In the rows, zero is written as 128.
One turn moves each row of this set onto another row. After a few examples, where does it send each row asked below?
j_35: [ 98 127 125 164 142 139 145 133 150 137 127 132 112 121  96 142 125 122
  85 109 122 119 100 124 116 113  65 133 120 145 117 119 156 151]
j_611: [138 152 132 181 114 143 109  91 136 171 128 146 126 131 128 120  98 102
 127  86 132 148 128 136 121 126 110 113 105 176 110 118 111 113]
j_37: [140 151 131 163 155 177 115 143 132 132 152 149 116 130 114 109 125  99
 120 130 154 146 120 163 152  89  89 146 115 140 100 136 113 123]
j_633: [144 184 117 162 153 140 125 134 125 139 118 137 134 131 121 138 136 127
 112 101 123  99 117 131 104 124  54 102 102 131  96 130 115 112]
j_387: [ 89 138 117 208 145 152 122 135 147 145 150 113 132 112 133 129 114  89
 131 130 151 151 121 133 119 146 104 146  88 139  84  99 146 140]
j_366: [133 140 143 192 108 142 118 102 131 170 142 144 120 119 131 117 112 106
 127  85 125 141 149 139 120 124 119 111 109 164 110 135 115 114]
j_107: [ 76 136 121 175 147 107 119 150 126 111 134 119 127 158  92 127 102 126
  78 136 122 145 125 157 122 115 121 141 102 130 121 123 121 137]
j_930: [117 171 117 165 127 125 112 109 121 149 131 141 151 119 144 130  74 119
 137 110 120 159 120 172 139 111  97 114  95 124 104 130 131 141]
j_717: [142 184 120 148 150 145 113 142 130 145 115 134 138 136 127 147 128 122
 105 100 121  91 118 139 109 132  59 103 111 137 101 135 111 115]
j_796: [142 178 123 152 141 146 122 136 125 132 118 138 128 131 112 144 136 127
 103  97 121  95 108 142 100 125  52 111 110 140  91 119 116 122]
j_899: [107 134 134 153 152 147 122 129 132 143 114 133 119 129 126 109  84 117
 143 143 120 151 125 170 101 155 114 149 127 120 109 132 100 113]
j_839: [103 163 116 173 120 113  91 149 112 124 126 111 146 150 126 143 110 110
 107 123 114 130 142 143 100 150 113  86  99 136  99 144 109 116]
j_95: [109 130 111 177 143 169 129 123 151 160 131 135 129 147 147  93 142 131
  93 143 144 134 131 124 100 136 119 143 120 152  97 103 121 130]
j_383: [ 80 128 121 165 146 107 123 149 132 111 134 115 128 162 101 118  93 125
  86 142 129 130 133 158 126 115 114 132 114 122 115 124 129 149]
j_73: [106 175 122 174 124 112 103 139 106 116 131 114 153 144 118 137 124 116
 105 123 110 134 142 144  95 145 112  94  90 130 102 140 103 108]
j_231: [126 151 133 160 156 163 112 131 131 124 156 141 112 139 116 108 123 110
 122 140 164 116 121 172 150  92  81 152 110 136  90 134 111 119]
j_787: [ 89 133 129 174 146 108 113 154 131 119 137 115 129 157  89 119  89 124
  79 137 119 140 139 159 122 115 117 145 103 131 120 127 128 136]
j_950: [103 172 122 175 128 109  98 144 106 114 128 114 147 149 121 139 119 110
 105 106 109 136 134 140 108 154 120  95 101 139 104 140 107 102]
j_699: [115 169 129 178 151 147 137 119 139 167 143 123 123 168 101 110  92  80
 126 113 148 122 148 172  97 135 113 144  90 115 107 129 100 131]
j_126: [138 190 120 154 145 145 118 136 122 131 129 131 137 132 119 141 135 116
 105  97 120  97 104 136 110 128  53 110 108 134 104 132 118 110]
j_417: [129 169 117 165 127 133 108 111 130 152 133 141 156 115 136 134  61 118
 133 106 118 155 117 168 138 123 104 112  78 135  97 131 132 131]
j_848: [ 76 148 115 203 142 147 123 124 151 139 146 122 128 113 129 144 125  87
 127 128 155 144 144 138 114 150 112 123  86 152  89  95 144 134]
j_871: [117 139 124 171 151 169 133 131 148 163 132 133 133 154 133 107 140 123
  81 147 143 126 125 132  97 145 132 142 117 153  92  98 119 127]
j_681: [136 160 128 177 159 157 106 134 125 134 155 145 108 122 131 103 123 107
 132 133 151 126 128 160 159  95  82 153 115 143  96 132 122 119]
j_56: [134 161  99 172 141 176 105 128 139 170 157 138 129 151 124 130 134 110
 104 128 149 132 118 145 117  86 103 107  87 134  86 150 133 153]
j_174: [107 170 125 178 129 112  98 144 109 122 128 110 143 145 126 150 121 115
 105 116 109 134 150 141 109 143 116  97  85 133  99 151 105 104]
j_420: [123 174 118 173 120 134 102 102 131 140 126 139 143 112 134 133  58 112
 132 109 118 144 117 174 144 120 105 131  97 132  95 124 128 134]
j_963: [125 162 106 176 133 176  90 117 137 158 148 138 138 145 114 146 126  94
 110 128 149 138 124 147 125  87 103 114  91 128  80 146 139 156]
j_178: [ 78 141 126 166 147 102 125 148 129 114 133 120 118 170  91 118 101 118
  83 137 122 136 135 152 123 120 121 139 116 136 122 134 131 143]
j_135: [123 166  95 180 132 169  93 131 129 178 154 138 134 148 113 131 135 105
 110 136 142 133 113 148 127  92 103 102  95 132  91 131 141 157]
j_961: [113 164 123 168 157 154 109 131 135 129 161 137 110 119 122 121 122  99
 117 140 156 122 132 178 158  92  76 149 108 142 100 125 116 117]
j_65: [105 115 123 165 148 146 141 138 155 134 126 135 116 116 105 144 119 135
  93 105 120 115  98 127 121 112  70 122 129 136 111 116 145 151]
j_870: [111 134 146 152 160 143 136 117 130 137 117 135 121 122 136 121  94 122
 132 133 120 152 123 170  92 150 119 150 129 125 107 135  97 115]
j_262: [111 177 125 173 154 146 133 118 140 160 144 137 111 168  95 117 102  91
 129 105 155 117 156 181  94 138 108 130 114 129 110 122  98 119]
j_721: [ 87 140 111 192 134 150 140 134 145 142 158 125 137 103 145 119 120  97
 112 129 144 159 137 140 126 148 113 148  92 139  81 104 147 137]
j_907: [108 136 132 167 145 154 129 126 127 141 114 143 101 120 135 113  95 111
 133 133 116 142 125 170  97 154 118 153 139 121 109 127  95 118]
j_486: [ 81 137 116 165 149  97 112 152 126 117 127 113 127 156  96 130 100 116
  76 135 120 140 142 159 124 117 119 132 111 127 111 122 122 142]
j_333: [109 123 125 178 149 139 138 139 150 139 127 140 116 118  91 128 116 131
  92 112 121 126 101 125 109 112  61 131 128 144 113 110 149 147]
j_911: [107 119 126 164 144 129 137 136 149 130 126 127 111 118  95 144 113 134
  83 116 118 131 111 136 116 105  66 135 131 145 106 109 146 159]
j_906: [130 129 126 191 107 138 114 104 139 173 140 140 124 114 129 129 115 109
 117  75 126 131 129 143 130 128 118 102 110 169 103 120 117 110]
j_824: [109 125 122 170 158 134 139 138 143 144 128 141 116 120  94 145 116 135
  82 110 126 128  98 130 116 110  66 137 125 147 118 116 153 148]
j_144: [123 138 138 188 111 144 116 103 135 159 154 146 114 109 131 130 106 107
 116  87 130 145 140 155 128 126 103 103 123 173 109 116 113 102]
j_981: [104 174 109 167 147 134 125 112 130 168 141 126 111 164 107 114  98  86
 139 127 143 123 143 169  87 142 113 149  99 115  99 139 106 126]
j_394: [118 179 109 168 164 140 130 131 132 168 138 128 121 165 100 115  95  83
 129 113 143 116 157 183 104 130 106 139 110 115 110 130  95 135]
j_569: [107 167 117 169 128 111  91 141 109 124 118 116 139 145 125 147 131 110
 102 108 112 123 140 147  97 146 117  88  92 131  94 131 103 110]
j_101: [144 188 116 156 147 143 121 128 116 144 123 139 134 127 113 142 133 127
 105 103 120 102 120 136  97 131  51 107 111 140 102 135 127 111]
j_97: [ 84 134 124 195 135 143 129 132 142 136 146 120 136 111 143 136 110  93
 127 130 144 158 144 129 113 151 101 127  94 154  84  98 138 149]
j_459: [110 145 120 176 148 177 131 127 143 157 133 143 127 156 150 105 142 117
  81 127 147 129 148 125 103 132 120 142 119 143  93 101 121 137]

j_950 goes to j_178
j_796 goes to j_569
Now find these:
j_56 goes to j_417
j_848 goes to j_961
j_906 goes to j_394
j_65 goes to j_717
j_101 goes to j_73
j_699 goes to j_387
j_963 goes to j_420
j_37 goes to j_611
j_333 goes to j_633
j_135 goes to j_930

One turn moves each row of this set onto another row. After a few examples, where does it send each row asked below?
j_412: [158 159  97 146 149 114 110 133 120 125 132 145 138]
j_583: [108 110 115 142 159 101 124 146 117 132 147 117  98]
j_988: [125  99 154 138 142 111 118 106 152 128 153 137 112]
j_594: [126 116 146 104 133 127 142 145 132 135 155 117 147]
j_924: [131 116 141 116 134 138 135 149 151 138 166 119 130]
j_865: [131 108 133 162 125 133 117 138 108 133 106 119 114]
j_76: [137 118 165 136 145 120 116 126 130 138 142 129  99]
j_256: [136 111  89 139 144 122 101 119 114 113 138 153 156]
j_400: [106 119 146 136 155 136  98 142 140 146 115 139 139]
j_374: [131 129 123 149  89 138 130 116 120 127 130 121 129]
j_336: [126 123 140 114 134 120 146 136 159 129 164 122 144]
j_692: [130 114 143 103 131 129 139 141 137 144 158 115 141]
j_926: [127 103 115 176 127 117 111 123 163 128 131 143 125]
j_115: [104 106 107 143 158  88 123 135 137 135 156 129 112]
j_612: [115 110  96 169 147 115 130 138 133 142 139 148 162]
j_28: [139 134  95 145 143 130 128 111 115  88 133 129 124]
j_199: [111 121 115 134 156  80 129 137 120 145 143 121 115]
j_749: [130 116 143 119 137 138 133 157 150 133 166 125 135]
j_463: [144 135 104 153 151 132 120 113 120  84 135 125 134]
j_879: [111 111 106 170 143 137 149 133 113 112 131 120 132]
j_355: [132 125 125 150 120  87 133 107 133 144 106 128 144]
j_744: [139 117  98 145 151 120 101 116 117 107 138 144 165]
j_711: [ 95 117 145 126 147 122 126 108 140 121 109 122 142]
j_934: [129 111 114 154  91 139 110 123 135 137 142 140 141]
j_746: [111 146 143 146 154 124 121 126 169 128 120 130 123]
j_625: [159 155 107 150 155 118 106 132 116 118 131 137 148]
j_905: [130 150 109 165 147 110 151 142 119 143 123 126 141]
j_189: [128 117 138 111 131 123 143 132 157 136 166 117 140]
j_71: [141 144 118 152  93 119 121 120 138 147 136 136 141]
j_288: [153 160  99 148 155 120 103 131 122 125 131 130 139]
j_89: [132 111 160 124 143  98 116 112 132 151 140 137 128]
j_774: [133 116  90 138 150 121  93 116 118 117 136 140 162]
j_736: [133 135  96 146 148 132 118 107 123  88 134 118 130]

j_199 goes to j_583
j_355 goes to j_865
j_749 goes to j_336
Now find these:
j_189 goes to j_692
j_625 goes to j_463
j_89 goes to j_76
j_412 goes to j_28
j_774 goes to j_288
j_905 goes to j_879
j_400 goes to j_746
j_71 goes to j_374

